The rows of Z fall into 3 groups, which share some directions, and each row is roughly a mix of its group's hidden directions.
Z:
15; -18; 55; 16; -3; -48; 21; -18; -9; -33; 7
-11; 48; -20; -49; 4; -5; -50; -10; 1; -14; 5
-5; 45; -1; 8; 9; 7; 35; 15; -2; -10; -66
-36; 54; -38; -12; -1; -11; -31; -3; 23; -24; -11
16; -4; 36; 44; -8; -14; -25; -55; 3; -20; 17
-20; 4; -72; 8; -15; 31; 10; 11; 8; 22; -21
-18; 12; -50; -35; 22; 29; -3; 41; -27; 4; 4
-52; 7; 33; -7; 51; 4; -14; 30; 7; -22; -3
25; 15; 62; 29; -1; -35; 8; -18; -6; 2; 30
5; -4; 6; 1; -42; -41; -7; 48; -41; 16; -15
39; 11; 44; 2; 12; -13; 11; -2; 3; -59; 24
-22; 29; 19; 26; -4; -12; -11; -13; 47; -23; 51
-5; -54; 16; -9; -59; 3; -14; 9; -29; -5; -14
52; 12; -26; 22; -14; -39; -35; -8; -26; -21; 5
17; -47; 18; -10; -27; -14; -25; -3; 24; -7; 55
-3; -8; 14; 22; 8; -54; -20; 21; 23; -37; 40
27; 35; -9; 46; -18; 29; 9; -4; -46; 11; 18
-51; -14; 20; -15; -18; 18; 53; 2; 13; -22; -23
-20; 23; 8; 19; 22; 31; -1; -8; -35; 2; -63
27; 10; -19; -8; -4; 27; -5; -22; -65; 22; -31
-45; 37; -9; -3; 34; 30; -16; -6; 44; -13; 12
-17; 14; -47; -35; 5; 24; 4; 22; -27; 49; -5
60; -45; -19; 6; -25; 6; 15; 32; -8; 3; 5
20; 16; 13; 29; -17; 46; 50; -17; -34; 8; 0
-12; 6; -25; -9; 8; -22; -51; 15; 36; -14; 49
2; -34; 18; 6; -33; 22; -39; -9; 7; -13; 56
-8; -31; -13; -39; 18; -13; -8; -10; 62; -27; -6
37; 7; -24; 15; -46; 16; 8; -7; -32; 47; -15
-30; -9; 13; -21; -15; 35; 52; -2; 36; -15; -29
-30; 35; -35; -12; -1; 6; -50; -24; 27; -21; -18
-5; 17; -50; -51; 7; 42; -13; 19; 4; 12; -15
-49; -33; -22; 7; -8; 9; -16; 11; 14; 51; -28
18; 13; 26; -50; 24; 34; -39; 22; 22; 11; 10
29; -48; 56; 29; 2; 8; 22; 5; 8; 20; 6
29; -30; 29; 51; -28; -24; 21; -11; 4; -19; 24
-29; -38; 16; -33; -31; 3; 48; 8; 32; -11; -4
-22; -53; 22; -15; -55; 10; 13; -1; 4; -27; -4
-36; 23; 28; 16; 32; 2; -5; 36; -29; -16; 42
-18; -9; -16; -20; 11; -18; -46; 8; 65; -5; -7
-51; -19; 14; -23; -19; 25; 52; 5; 20; -8; -13
2; 13; -14; 2; -29; 4; 38; -4; -8; -38; -62
22; -6; 65; 33; 1; -9; 3; -32; 22; 24; -3
30; -6; 63; 17; -8; -42; 19; -2; 3; -15; 22
2; 60; 4; -23; 15; 17; -22; 34; 27; 28; 18
-49; -5; 25; -14; -18; 38; 45; 15; 16; -5; -23
5; 41; -15; -1; 64; 9; -2; 0; 14; 42; 7
13; -28; -10; -4; -66; -12; -18; 29; -30; 8; 19
31; -41; 27; 8; 0; -14; 43; 28; -33; -7; 26
-1; 55; -4; -27; -4; 10; -46; -15; 42; 10; -5
25; 38; -26; 13; 35; 0; -16; -17; 26; 1; 52
-17; -34; -20; -38; 17; -2; 9; 14; 59; -6; -26
26; -20; 54; 18; -18; -32; -14; -43; 3; -14; 13
-26; 22; 24; 26; 34; 8; -14; 47; -31; -14; 29
2; -43; -3; 22; -11; -19; 42; 13; -50; 26; 15
22; -51; -9; 42; -20; -2; 30; -7; -20; -34; 13
27; -46; -13; 23; -28; -3; 52; -17; -25; 4; -8
22; -12; -6; -8; 6; 34; 14; 5; -46; 19; -59
-11; -9; 26; 17; 20; 10; -22; 67; 2; -10; 36
29; -23; 41; 24; -9; -24; -14; -33; -13; -38; 30
-10; 38; 13; -56; 9; 2; -40; 16; 18; 31; 1
15; -49; 16; -17; 6; -24; -16; -18; 36; -2; 50
-39; 15; -37; -46; -12; -13; -34; 22; 25; -7; -16
-28; 45; 19; -51; 15; -37; -21; 16; 6; 1; -6
41; -22; -24; -25; -7; 10; 15; -8; -64; 8; -10
23; 4; 14; -4; -5; -35; 21; -20; -13; -71; 4
-4; -27; 17; 18; -59; -16; -17; 6; -32; -40; 3
-58; -33; 31; -16; -20; 33; 28; 4; 3; 0; -10
-9; -23; 30; 11; -67; 2; -6; 19; -15; -34; -8
41; -16; -4; -17; -14; -18; 37; -8; -40; -46; 15
-4; -33; -3; 0; -4; -1; 29; 31; 71; -6; -9
-39; -7; 12; 7; 25; 57; -3; -39; 16; -13; 23
34; -21; -28; -18; -33; 14; 13; -39; 39; 12; -25
-14; -17; -4; -8; 19; -64; -35; 21; 22; -27; 12
-19; -19; 6; 16; 12; 38; -36; -4; 5; 64; -2
-4; -12; 26; 17; -47; -11; -1; 10; -29; -42; -43
5; 29; -11; 13; 32; -16; 7; -9; -31; -3; -67
-21; -32; -5; -34; 25; -6; -12; 18; 62; -19; -7
-12; 19; 2; 29; 5; -15; -8; 7; 37; -32; 63
12; 0; -26; -20; 60; -11; -4; -16; 15; 47; 22
-28; 16; 16; -2; -17; -18; 18; -15; 37; -8; 65
32; -9; -29; 1; -57; -29; -15; 26; -34; 1; 10
16; -28; -44; -32; -6; -26; 5; -29; 38; -5; -32
49; -44; 12; -14; -41; -17; 21; -31; 3; -6; 2
4; 44; -16; 5; 64; -8; -4; 4; -3; 40; 1
14; 34; 21; 34; -15; 8; 5; -18; -65; 9; 15
43; -22; 37; 31; -1; -1; 36; 9; -23; 14; 35
-28; 23; 36; 21; 25; -13; -11; 29; -43; -14; 36
-11; 8; 43; 14; 2; -14; -17; 1; 11; -31; 65
33; -23; -45; -22; -24; -31; -10; 10; -11; 30; 33
29; 11; 61; -8; 3; -15; -29; -42; -3; 12; 19
-38; -22; 5; -24; 11; -28; 25; 5; 59; -7; -19
9; 42; 11; 49; -36; 25; 17; -13; -18; 31; 0
21; -24; -23; -22; -39; -14; -1; -27; 47; 22; -30
-6; 15; 30; 14; -28; -31; 31; -10; -48; 11; 39
-23; 1; 39; 1; 3; 36; 28; -12; 45; -36; -21
31; -3; -18; 10; -32; 29; 59; -30; 8; 12; -16
2; -52; 29; -2; -58; -7; -18; 5; -9; -27; 5
48; -9; 1; 7; -26; -49; -38; 22; -9; 3; 24
23; -54; 39; 38; 14; 20; 29; 0; -12; 11; 2
-35; 23; 30; 15; 34; -7; -22; 30; -14; -22; 43
-34; 23; 45; 13; 29; 9; -14; 24; -25; -18; 39
44; 10; -27; 8; -15; -53; -17; 15; -37; 1; -17
-14; -17; -25; -10; -11; 34; -13; -4; 17; 66; -27
20; -49; 43; 37; 20; 16; 27; -7; -22; 13; 3
-15; 27; -50; -39; 1; 35; -19; 25; 18; 21; -13
-48; -2; 26; 0; 29; 54; 17; -22; 21; -6; -7
-38; -41; 39; -13; -32; 31; 19; -3; 23; -22; 1
-13; 57; -37; -38; -11; -6; -35; -11; 15; -9; -4
-30; 14; 32; 17; 20; -53; -21; 10; -4; -29; 31
17; 35; 13; 22; -22; 19; -16; -19; -57; 15; 32
Here is one row of each group, with its name. Which group are the others in?
56; 34; -2; 22; 11; -38; -37; 17; -6; 2; -9	C
63; 16; 4; -33; 6; 21; 15; -2; -14; -38; 21	P
2; 43; 21; 49; -11; 8; 9; -8; -54; 13; 3	R

12; -59; 47; 25; 17; 4; 30; 9; -13; 7; -1	P
-1; -38; -12; 27; 1; -7; 59; 33; -32; -5; 3	P
35; 6; 21; 35; -12; 18; 23; 1; -63; -3; 15	R
-4; -38; 10; -1; -63; 8; 2; 2; -23; -31; -31	C
-42; -9; -48; -40; 7; 9; 2; 13; 0; -4; -45	P
31; -20; 18; 22; 6; -4; 7; 16; -18; -61; 39	P
-14; -8; -55; -18; -31; 7; 20; 35; 30; 17; -26	P
33; 20; -21; 12; -47; -40; -8; 35; -29; -8; 2	C
0; 47; 21; -19; 25; 22; -50; -24; 28; 0; -3	P
-5; 43; -28; -2; 13; 19; 33; 12; -14; 15; -57	C
